In the data rows, the value 128 means zero.
Some points, each followed by its number:
[160 102  92  75 103 149 128 108 144 138 149 173 128 182  84  66 103 181 147 137  96 223 147  97 151 141 135 138 113 123 141 131] 0
[143 112 124 136 139 144 131 123 123 106 104 137 107 131 148 120 142 151 154 170 112 129 135  92 120 139 115 150 157 117 160 134] 1
[ 69 129 209 121  75 118 122 116 127 213 124  70 185 151 123  66 182 129 153 136 141  70 104 190  74 138 128 122 145 134  71  74] 2
[177 179  72 116  69 107 134 124 128 120 139 140 172 130 148 105 142 143  91  74  72 121 125 119  74 168 186 183 205 133 145  74] 3
[167  77 171  94 104 118 129  84 128 154 130 128 108 109  68 135 147 109 101 141  82 119 130 130 120 141 147  79  98 121 124 141] 4
[140 115 237  75  75 106 132 127  75 211  71 141 207  72  68 123  74 112 184 104  72 119 113 185  74 142 113 112 122 118 106 116] 5
[121  90 110 121 128 176 170 125 177 147 175 127 137 132 143 143  95 130  92 118  82 132 116 195  74 106 166 113  94 173  94  74] 6
[102 127 101 113 100 111  91 110 118 171 137 164 156 140 149 134 163 126 118 153 142 143  67 158 103 131 156 147 174 135  71 145] 7
[127 144 126 140 138 141 124 143 130 128 134 134  89 137 150 135 134 137 133 119 141 102 147 115 132 134 112 134 130 157 148 104] 8
[195 128 114 140  75 124 133 197 118 132 129 133 120  72 120 159 146 177 182 152 167 180 179  67 127  65 119  70  71 134 123 176] 9
[146 135  72 174 162 139 182  67 229 127 177 131 133 143 170 121 125 105 140  74  72  70 115 184 147 127 151 115 149 160 111 148] 10
[ 69 145 161 135  75  71 110  67 107  74 145 140 148 177 156  66 122 166 113 130 181 111  67  97  74 161 144 143  68  72 170  98] 11
[126  87 134 154 114  99 105 135 104 102 136 140 103 140 152 138 142 132 129 118 142 129 148 117 119  88 149 118  99 145 122 131] 12
[107 120 141  75  99  71 126 124 131  97 140 132 140 121 133 137 115 107 121 140 178 127 123  67 122 138 142 149 190 146 114 163] 13
[171 121  72 111 185 122 168 173 117 136 148  70 129  72 136 146 115 151 180 166 156 125 192  67 156 116 143 152  98  72 175 132] 14
[128  96 121  98 136 105 143 133 149 101 146 107 132 138 119 133 110 129 108 121 133 130  94 150 146 145  98 134  92 162 115 127] 15
[161 192 103 167 132 156  98 129 116 113 106 191 112 171 116  96 173 158  73 146 109 181  92 122  93 136 127 159 138 102 176 189] 16
[169 111  89 120 138 130 107 140 117  94 126 107 128 156  68 137 143  90  73  74 152 103 127  82  94 143  72 150 132 123  71 133] 17
[123 128  72 191  75 154 162 121 221 141 174 130  69  72 156 130 130 126 126 156 122  70  67 201  74 129  72 119  71  72 138 154] 18
[ 84 119  95 150 113 141 145 150  75 101 139 127 217 117 125  82 206 113 131  97 108 100 109 188  74 137 114  95 133 104 156 163] 19
[131 120 103 128 146 102 136  88  75 114 129 146 124 138 145 139 129 118 135 118  94 146  84  93  74 127 168 162  94 164 134 107] 20
[101 117 170 111 115 147 112 132 115 110  92 131 143 141  87 129 116 151 192 133 108 124 167 131 133 141 129 150  71 163  93 118] 21
[ 88 196 149 166 161 136 154 102  75  74  82 111 167 113 132 119 169 126 117 135 160  57  86 163 148 133 119  70 143  89 150  55] 22
[ 89 145 118  95  97 141 127 140 127 140 141 144 124 144 135 116 147 139 153 149 155 134 148  82 137 135 111 110 142  72 145 118] 23
[122 133 114 125 145 129 122 142 103 144  94  94 138 114 145 108  99  92 125 101 153 120 155 102 128 113 158 155 110 103 138 132] 24
[163 145 114 129  75  71  67 152  75 127 120 135 121 141 148 139  74  67 158 146 161 118 163 106 148 141 146 161 130 148 147 121] 25
[118 122 162 204  75 159  67 118 227 135 169 131 142 127 155 130 128 136  73 156 124 143  67  67 147  65 156 122 145 163 143 152] 26
[166 105  95 134 141 169 117 168  89 107 118 115 112 120 104 119 163 122 122  90 128 117 137  91 162 152 111 156 102 114 157  94] 27
[154 110 181 135 150 120 143 123 109 169 138 134  98 111 109 126 176  85 150 122  88 123 126 144 115 143 108 115 143 101  71 163] 28
[132 140 202 100 150 148 134 128 155 170 145 146 187 151 120 111  74 104  85 135 128 144  96 176 162 103 105 132 161 130 130 145] 29
[107 114 107 141 106 135 101  89 132 146 107 113 133  93 161  66 130 135 138 125 142 106 139  94 102 151 155 119 112  72  97 127] 30
[132  70 216 114  75  71 115  67 133 206  71 113  69 144 154 151 240 116 146 151 148  98  93 217 121 141 121  70 128 108 143 106] 31
[ 69  70 120 144  75 173 185 234 113 134 125 166  69  72 112 202 206 215 133 144  72 243  67 120 229 153  72 166 124 131  71 174] 32
[152 153  95 104 148 133 121 139 150 158 128 155 106  72 147 149 125 126 157  91 104 154 166  98 130  93 166 125 162 140 136 146] 33
[140 154  72 112 167 198  67 125 102 124 151 111 139 184 129 103 150 133 168  74  72  70  67  67 176  65  97 113  71  72  71 100] 34
[ 93 121 151 124 139  93  67 167 117 119  88 150 112  98 122 160  74 153 105 139 164  89 176  67 121 135 114 157  98 115 137  97] 35
[124 135  98 157 138 162 139  86 154 111 136 114  88 130 101 126 107  95  96 146 145 132 132  89 147  88 128  82 139 152 146 110] 36
[179  89  92  93 105 119 128  86 110 168 136 161 109 144  91  66 118 150 160 140  92 193 147 129 151 150 107 155 100 103 141 150] 37
[165 159 113 131  75 161  67 154 116 125  71 128 117  72 141 138 164 136 136 155  72  70 183 124  74 148 149 143 108 142  71 126] 38
[130 145 115 139 135  71 124 135 120 137 163 158  69 132  68 144  74 151 144 157 159 151 138 109 122 122 167  70 161 151 123 189] 39
[163 137 129 125 145 139 122 166 119 142 119 127 133 147  68 138  74 147 166 148 148 121 154 108 141 144  72 158 117 131 146 121] 40
[ 69  70 114  75 140 122 120  67  75 143 158  70 109 127 132 133 129  67 144 161 159 152  67  67 146 121  72 181 189 165  71 173] 41
[141 151  72  75 132  71 125  67  75 139 164 153 121 141 131 145 127 149 140 144  72 152  67 108  74 124 169 186  71 155 130  74] 42
[ 84 120 122 192 145 130 199 123 121 113 182 151 127 149 141 119 139 100  98 121 135 163 123 138 188 125 137 105 165 140 169 172] 43
[ 69 139 160 202 138 167 175 114 202 134 169 132 125 132 150 110  74 143 128 160 109  70 124  67 140 132 151 109 131 175 143  74] 44
[107  99 112 109 105  96  88 149 124  93  88 138  93  95  99 156  93 157  73 133 144  89 176  84 130 130 132 137  98 144 141  91] 45
[117 129 155 202 109 163 111 118 222 133 132 132 134 129 151 134 130 141  94 154 127 116  88  67 155  65 153 102 117 159 146 155] 46
[ 92 119 183 171 139 136  92 128  83 163 147 109 115 127 148 130 143 134 101  88 122 110 126 194  92 131 144  85 118 125  94 138] 47
[132 155 106 134  75  71 123 147 132 134  71  70 141 137  68  66 143 150  73  74 188  70  67 111 129 118  72 169 135 134 110 209] 48
[112 141 128 123 114 143 101 133 105 133  71 122 122  90 135 141  90 142 144 153 131 114 142 106 103 102 155  87 151 156 135 105] 49
[150 148 126 136 147 145 128 150 102 144 134 139 129 119 102 136  74 144 131 146 148 122 121  93 153 146 104 125  99 133 151 125] 50
[112 136 164 210 180 151 178 131  75 163 205 144 153 160 132 148 105 144 102 147 111  70 127 197  74 134 171  70  71 166 158  74] 51
[115 112 166 186 182 132 154 126  75 143 158  70  69 129 154 123 125 135 122  74 125 148 114 191 129 138  72  70 112 173 148  74] 52
[ 87 116 188 172 139 135  84 125  89 177 146 109 121 102 153 134 148 132 138  96 117 130  94 202  94 125 125  90 147 149  91 121] 53
[ 69 135 112  75 137 124  67 125  75  74 162  70 118 129 156 133 129  67 149 147 174 139 141 100 123 124 195 177 173 165  71  74] 54
[116  70 150  75 172  71 159 119 194  74 168 130 128 126 150 134 132 135  73 149 121 139 111 172 145 144  72 125  71 168 141 159] 55
[166 138 105 122 138 137 128 145 116 113  93  93 129 151 116 136 140 107 122  74 150 126 159  92 115 143  72 153  96 151 117 126] 56
Which three points above are nearest to each new point? Their numbers follow each, nearest first.
[186 129  89 126 110 131 164  95 121 110  91 162 123 196  97  94 193 179 138 140 137  91 164  92 101 115 129 161  71  97 146 153] 1 56 37
[ 69  70 130 199 154 165 207 121  75 107 177 140 125 118 143 152 121  67 114 149 135 148 112 164 172 124 147 125 140 144 167 163] 43 36 12
[109  70 255 115 111  71  79 159 194 241  93 137 229  88  85  66 163  81 255 109  96 103 116 155 160 172  72  70 102 136 147 115] 5 2 28
[124  92 161 163 160 144 122 101  91  96  91 133 106 110 170 130 109  91 145 105 108 131  96  86  74 133 131 125 127 180 133 145] 20 12 1
[155 158 129  94 155 143 119 141 155 208 206 131  92  72 119 153 134 107 139 132 161 212 157 109 155 112 161  70 207 134 124 183] 33 39 23
[171 101 104 106 129 147 141 175  84  74 139 128 154 164 147 110  74 153 134 145 150 138  87 141 123 135 114 151 158 149  71  96] 15 50 40
[169  70 109 144 130 149 131 147 101 126 125 142  69 149 114 152 147 144  73  74 162 129 162 105 157 141 119 155 121 139 170  74] 27 8 56
[137 131 147 158 123 146 137 127 154 145 109  91 116 140 152 126  74  67 147 105 146 123 128 138 139 140 153 137 136  72 139 133] 24 8 30
[154 182 100 131 144 119  84 125 137 166 159 167 100 163 122 106 153 139 105 140  72 138 168 144 143 143 139  91  97 132 123 164] 8 33 16
[132 125 149 181 103  71 162 131 184 135 160 137 138 128 144 133 134 137 141 154 134 146  93 161 138 138 145 129 132 156 115 130] 15 12 8
[134 145 112 170 151 134 157 134 149 117 133 128 138 158 165 103 149 124 142 106  96 111 119 139 154 127  72 138 137 121 101 143] 8 1 15
[113 126 200  75 150 123 141 109  75 214 120  70 212 155 112 137  74 142 172  97 141 145 166 182 122 140  72  70 141  72  71  93] 5 29 2
[ 69 158  72 195 167 186 197  67 210  92 152 142 137 113 173 131 144 137 110  74  99  70 137 154  74 135 144 164 180 158  71 109] 10 6 44
[201 164  72 126 132 167 185  67 120 132  71 173 123 223  68  66 219 207 139 137 125  70 159 107  74 145 121 169  71  72 142 173] 16 1 37
[120  95 192 100 107 107 138  84 165 156  71 120  97 117 161 143 202 121 135 122 135 117  83 161 122 138 131  92 136 132 116 119] 31 28 4
[110  96 136 198 173 157 174 147 119 119 171 112 175 107 143 112 162 121  97 138  96 106  85 176 102 142 100  89 125 104 170 175] 19 43 47
[ 69 145 121  75  75 149 128 152 119 130 125 130 124 153 133 146 156 136 167 148 145 121 157  67 146 142  72  70 119  72 157  74] 23 8 1
[ 95 149 118  75  98 140 125 146 121 131 105 139 123 122 133 146 125 139 160 149 153 129 157  67 119 135 107  70 133 103 145  74] 23 49 8
[119 130 150 178  75 141 143 124 190 141  71 138 136 132 115 127  96  95 130 155 147 117 121 164 140 106 163 137 110 160 136 161] 46 49 8
[109 134 110 101 133 134  85 132  81  94 128  98 119 134 144 108 108  94 153 120 174 137 149  99 104 102 169 173 153 130  71  94] 54 24 12
[ 94 173 153 140 141  92 162 125 151 152 164 162 156 174 136  92 176 147 112 101 112 161 129 136 179 131 102  90 177 130 134 164] 43 23 29
[118 104 159 201  75 156 157 119 134 137 133 128 134 108 150 130  96 109 104 104  90 112 110 186 107  90 131 100 137 171 138  74] 6 53 47
[123  70  72  75 160 192 180 129 239 152 178 126 135 133 140 151 107 128  73 144  88 129 119 196  74 131 165 110  71 173  71  74] 6 15 10
[176 114 113  75 112 100 138 119 166 184 172 178 125 181 100 111 110 174 138 136 127 222 146 101 176 135 151 191 158 126 135 172] 0 37 33
[131 141  72 123  75 138 122  67 119 144 129 139 123  72 165  66 130 141 143 155 150 127 158 111  74 152 167 149 106  72  71 133] 30 23 24
[ 93 111 162 183 115 140 168 142 195 118 154 144  69 164 138 165 129 109 123 151 136 163 143 159 183 153 118 120 184  94 165 162] 43 8 1
[ 78 236 196 221 183 174 206  77  75  74  63 135 193 101 171 117 197 161 143 142 213  33  54 220 163 118 111  70 153 100 163  31] 22 51 19
[189  70 125  75 122 143 128 191  75  74 132 116 157 145 136  93  74 174 171 188 142 115  67 146 115 159 139 143 139 154  71 108] 15 50 1
[101 106 158  96  96 121 173 153 155 137  99 142 133 114 128 167 114 174 133 142 114 182 136 157 177 130 129 141 147 154 124 128] 15 21 8
[114  70 158 219 155 122 161 116 123  96 114 136 106 110 157 106 109  98 130 106 122 150  96 124  99 129 156 118 109 177 114 162] 12 20 43
[ 69 126  72 167  75  71 139 113 166  74 183 136 123 103 169 128  74  67 134 167 180 143 109 131 114 155 183 129 147 155 163 187] 13 43 39
[118  90 151 122 172 100 156 119 205  94 169 131 133 106 155 132 131 133  95 150 121 138  94 180 142 137 105 104  71 168 136 160] 55 15 6
[122 135  72  75 168 159 162  67 196 132 164  70 125 128 149  66 135 140  73 155 131  70 109 166  74 143 147 117  71  72  71 157] 30 15 6
[159 147  72 121 135 123 123 151 118 124  71 148 128  72 165 135 119 124 162  74  72 118 166  97 117  65 166 158 130 141 148 121] 33 24 49
[131 147  97 103 114 126 121 130 105 134 109 151 122  72 108 143  97 143 120 152 168 144 148  80  93 124 170 109 124 124 125 118] 49 50 24
[103  89  72  93 159 167 157 128 195 177 157 128 163 134 133 119 132 127 114 144 100 107 118 201  91 133 130 114  91 156  71  93] 6 15 10
[159 236 125 149 100 214 182 142  99 136 148 207 109 219 114 228 202 166  99 153 136 198  67 116  74  65  72 171 148  72  71 188] 16 7 23
[161 174 127 119 170 172 163 184  75 146 176 162 148  72 118 243 215  67 155 116 119 233 168 102 198  65  72 184 164 141 138 185] 33 28 43
[130 151  97 125 147 142 141 130 163 110 108 146 102  72 142 140  96 141 140 152 131 142 139 111  74 130 160  90 149 158 104 105] 49 33 8
[154 127 139 125 152 124 121 139 120 155  71  70 145 139 148 134  74  67 157  74 153 119 144 105 124 141 161 156 134  72 135 127] 24 56 30
[129 128 182 211 141 146 136 130 131 127 197 144 132 148 136 130  94 145  91 149 135 101 128 183  74 132 157  70 102 130 125 105] 51 47 6
[167  70 115 147 131  71 127  67  75 188 186 177 120  72  68 140 131 167 125  74 172 211 151 107 184 135 145 195 195 125 129 184] 37 33 39
